In the rows, zero is written as 128.
Each path below is one point turned by a fixed rotation once a step. After each direction that follows a path, write how fast that rotation turns it, in degrees each step (0 if it stays still).
Each turn is a multiple of 5 degrees from 10 to 175, or 0.
Each row of a path follows its step; steps can be skipped.
Rotation 1:
step 0: [125 131 126 129 135 123 127 131 127 122 129 130 127 133 126 134 144 119
 123 120 116 125 130 127 134 128 126 132 135 127 123 130 124 130 123 117
 135 132]
step 1: [130 128 138 123 132 127 135 129 122 127 125 129 129 134 117 132 127 140
 122 132 132 128 137 131 131 130 138 123 119 130 133 137 120 126 127 132
 127 134]
step 2: [135 139 129 130 120 123 122 116 123 124 122 120 132 126 134 125 129 133
 128 129 127 125 124 131 118 135 127 135 129 125 126 125 125 134 133 136
 122 125]
step 3: [116 126 131 131 124 125 132 129 125 128 137 137 137 134 132 121 125 119
 127 124 133 124 125 121 127 126 121 130 128 133 126 120 130 135 123 128
 129 139]
step 4: [128 128 122 123 132 133 128 121 130 134 124 128 123 122 119 120 132 126
 116 125 125 126 136 126 134 126 123 118 127 126 119 132 132 115 125 131
 127 133]
step 5: [138 127 133 126 123 125 124 128 123 128 122 123 132 130 130 136 134 131
 125 135 124 140 135 122 135 125 127 133 126 121 130 122 123 132 118 121
 122 121]
step 6: [127 130 122 127 128 119 134 130 120 130 137 132 128 134 132 131 120 132
 125 129 127 122 124 126 124 127 122 122 125 129 132 130 114 129 142 124
 122 125]
step 7: [126 127 126 130 131 126 131 124 129 124 122 128 124 122 122 118 124 133
 132 120 124 115 125 128 119 122 132 130 125 118 124 121 127 134 120 130
 137 132]
step 8: [129 121 133 132 133 121 118 125 130 127 132 121 129 134 126 134 127 132
 121 126 127 128 124 122 141 133 121 133 125 130 129 127 141 124 125 133
 131 137]
step 9: [125 138 130 127 129 130 132 124 124 131 124 133 120 132 131 131 133 126
 119 131 125 134 129 132 131 140 119 118 135 126 127 138 121 135 123 124
 133 126]
step 11: [133 133 121 132 125 121 133 122 127 123 129 126 138 134 134 118 125 137
 122 119 124 132 133 122 123 129 134 130 132 130 130 123 135 124 137 130
 128 134]
[128 127 126 127 131 128 130 128 128 130 127 126 128 126 127 129 130 124
 129 128 131 131 126 129 131 129 124 128 128 125 128 128 130 128 127 128
 128 132] => 80
